Each row of M is roughly a mix of the hidden directions of one of 3 groups.
M, 103 rows:
[[ -2  19  26 -23  -3  16   2  12   8  -4 -40]
 [  5  30  -7   6   7  27 -11  33  -2 -25   7]
 [-14 -21 -14 -33   2  -2  22 -22  21  16  -1]
 [-21   1  13  27  -2   0  -9  21  21 -21  29]
 [-10   5  38  -8  -7   8   3  15  10 -11 -38]
 [ 10   9  -9 -31  22  18   2  -8 -32  -1 -23]
 [  3  19  14 -29  -1  22   7  -5   2   1 -41]
 [ 24 -20 -39   9   0 -11  12  21 -13 -12   6]
 [  9  -6 -31   8   8 -14  -2 -10 -14  19  40]
 [  9 -33  -1  -5   2 -36  13 -22 -10  18  -9]
 [  2  16   9 -17   7  17   6  -5  36 -12 -34]
 [  5  -8 -12  19  -1   1 -25  -1  33 -14  34]
 [  8  -7   4  26  -2   0  12   4 -48  13  11]
 [ -2  36  -2 -11   3  32 -21  21   3 -15   2]
 [-23 -35 -10  17  -1  32  -6   8  -7 -14  10]
 [ -2  15   0 -21   8  11   6  -1  37 -11 -35]
 [ -3 -20 -13  11  -7   2  17 -10 -48   5  11]
 [  1   7  18  -5   0   5  24  -3 -38   9 -33]
 [ 11 -31 -30   8  -5 -14  11  26 -10 -11  18]
 [-25 -15  -2  -2 -14 -12  14   7  23  18  36]
 [-10   8 -12 -30   3 -12 -22   8  42  -3   1]
 [ -4  -9 -12 -30  -4  -3  16 -35   8  30   4]
 [ -4 -16 -19  16  -3 -22 -12  11 -22  12  37]
 [  5 -12  -5  41  -2 -18 -13  -1 -13  -5  33]
 [  3  41 -10  -7  -2  23 -23  14  17 -15   1]
 [  6 -16   1  34  -4   8  25  -8 -36   1  11]
 [  6  -6 -15  25   4  -4 -24   6  35  -8  29]
 [-25  22  38 -11  10   6  -6 -25  10   5  -5]
 [ 25 -26 -19  18  -7 -14   5  29 -19 -14   3]
 [  3  -9  -9   8   2   3 -25  -7  45  -8  24]
 [  5 -40  -3  10   6 -31  22  -7 -13  13   2]
 [ 13  12  11 -19  20   8  -7 -21 -17  22 -33]
 [  6  11  -2 -15   5 -48  16  -8  18   9  15]
 [ -6  42   4 -11  -1  27 -20  11  12 -16   2]
 [ 15 -21 -16  31  -5  -2   8  33 -12 -18  10]
 [-21 -25   4  19  -2  37 -11   9 -15 -20   1]
 [ -1 -17 -13  13  -5 -15  -6   8 -25  17  42]
 [ 23 -25 -31  10  -6  -5  11  27 -20  -9   3]
 [ 11  -7  -9  18   5  -8 -12  16 -35  30  21]
 [ -4 -18 -10  37  -6 -22  -4  -4   1  -4  35]
 [  1 -14  -7  21  -5   5  22  -5 -49   2   6]
 [-24 -11  16   8  -3  45 -17  13  -9  -2   1]
 [ 24 -23 -20  17  -1  -4   6  33 -24 -11   1]
 [ -8 -13 -11  26  -5 -21 -18   6  16  -9  39]
 [ -5  38   7  -6  -2  36 -21  14   9  -7  -2]
 [ -6  24   6 -15 -14  10  10 -17  30  -2 -34]
 [ -5  16  24 -17  -7  13  27  -9  16 -24 -26]
 [-10  26 -13  -6   1  24 -26  18  22 -20  14]
 [-12  15   9 -10 -17   6  10 -14  38  -7 -31]
 [  6 -36  14   8   0 -28  21  -9 -21  16  -7]
 [ 14  -4 -12  13  21 -15 -11  19 -30  13  29]
 [ 10  24  11 -26   1 -35   4  -5  15  26   5]
 [ 14 -11   7  16   2  23  16 -15 -42  14  -8]
 [ -9  37  -1 -12  -5  26 -26  12  21  -7   6]
 [  8  -9 -15  32   1  11  18   4 -42   3   7]
 [ -9   9   7 -15  -4  -7  26   9 -43   8 -22]
 [ 21 -22 -26  18  -6  -9   4  33 -13 -18   9]
 [  9 -12  13  29  -6   2   1  -8 -44   7  17]
 [ -4 -13 -33  16   2 -16 -22  12   3   6  34]
 [  0 -14  -9  39  -5 -19 -12   0  -4  -6  36]
 [ 24 -26 -23  16  -4 -11  11  24 -22 -16   0]
 [  3  12   7 -35  11  24  10  10  -6  -1 -35]
 [-16 -24 -13 -20  -4 -13  23 -23  23  19  11]
 [  2  15  30   9  -6  14  28  -8   2 -26 -25]
 [ -7 -22 -18 -16   4 -12  28 -28   5  27   8]
 [ -2 -12  -4  21  -7 -20  -7  11 -28  11  39]
 [  1   5  14  19  -1  16 -22  28  -7 -37  -8]
 [ -2   9  15  -3  -4  20  27 -17  11 -28 -31]
 [  4  16   5 -31   9  24  11   2  -5  -1 -40]
 [  7 -13  11  29  -4 -12   0   4 -34  19  27]
 [ 12  18  13  26   1  11 -23  26 -19 -25  -5]
 [  1  21   1 -34   2  11  12 -12  15  15 -34]
 [  0 -17  -7  27  -6 -14  -2   4 -34   9  32]
 [-19 -20   8  11   5  40  -5   3 -25 -21  -6]
 [-18 -29   0  26   5  36  -2  10 -14 -10   3]
 [  4  21   9 -39   2  21   4  -2   2   8 -33]
 [ 21  32  17  -7  -3 -37  12   1   8  15  -2]
 [  6 -13 -12  27   1   9  20   0 -44  10   3]
 [ -9  42   3   0  -1  27 -19   7  21 -14   4]
 [ 10 -15 -28  16  10 -11   4 -13 -24  14  33]
 [ 11  10 -11 -20  -2 -41  10 -20  21  16   5]
 [  4  19  21   8  -1  18  41   5   4 -15 -22]
 [  0  -5 -28  -1   3 -16 -34  16 -14  12  28]
 [  5 -38  10   3   7 -30  16 -15 -19  15  -8]
 [ -2   7  25   3  -4  13  31 -15  16 -22 -28]
 [ 28 -18 -28  16 -10 -16  12  27 -11 -10   7]
 [-18   5  13  -5 -22   4  14  -8  39 -13 -25]
 [ 11  -8  -2  35   1   1  11  10 -39  13  18]
 [  4  20   8 -36   2  19   8  -7   1  10 -35]
 [ 15  -9 -12  12  17 -11  -8  11 -36  13  32]
 [ -5 -17 -16  32  -4 -20 -11  -7   9  -3  38]
 [ -2 -22  -3  16  -8 -11  -3  -6 -40  15  29]
 [  0   4  -9 -30   0   1  16 -34  13  30 -13]
 [ 13 -18 -10   8  17  -5  -6   9 -40  10  29]
 [ 11  16  -5 -41  16  18   7   2 -15  16 -20]
 [  9   7  19  31  -3  10 -14  22 -27 -24  -6]
 [  8 -39   5   3  -3 -19  21 -10 -28  11 -12]
 [ -2  13   8 -27   7  13   8  -8  24  -5 -41]
 [-15  30  -5  -9   1  34 -14  21  12 -15  16]
 [  6  12  13  28   1   4 -25  32 -10 -28   2]
 [-10  13  21 -26  -9   9  38  -6   0 -14 -21]
 [ -2  17  30 -15  -9  13   8  -1   5   0 -43]
 [ -3 -22 -29  10   2 -12  -9  -9   5   1  43]]

Here is one row of each group, with its name. Which group are the others in?
[ 10 -38   3  10   2 -26  21 -13 -19  15 -10]
W
[ -1 -13 -12  11  -1  -2 -19  -7  42 -11  30]
Q
[ 12 -14 -16  15  15  -9  -5   4 -35  10  33]
B

[ 15  19  -3 -20   3 -44   7 -11  16  15   3]
W
[-12   6  -6 -27  -1 -13 -20   2  44 -12   2]
Q
[ -2 -12  -4  33 -10 -22 -16  -2   3  -2  39]
B
[ -8 -14  -9 -24   0 -13  18 -31  18  31   1]
B
[  5 -26 -36 -14   3  -6  -4 -10 -15 -32  -5]
W
[ -7  14   6 -18   1   7  11  -7  32 -22 -37]
Q
[ -8  14   7 -23   0  -7 -13   0  47 -16 -12]
Q
[ 24  18 -20 -29   3 -33   1  -4  11  16   0]
W
[  4  11  19  24   0   9 -12  34 -16 -29 -10]
B
[-16   4  15  -8 -12   0  32 -15  10 -31 -25]
Q
[  6  30  18 -29  -1 -26  -1 -11  14  24  -2]
W
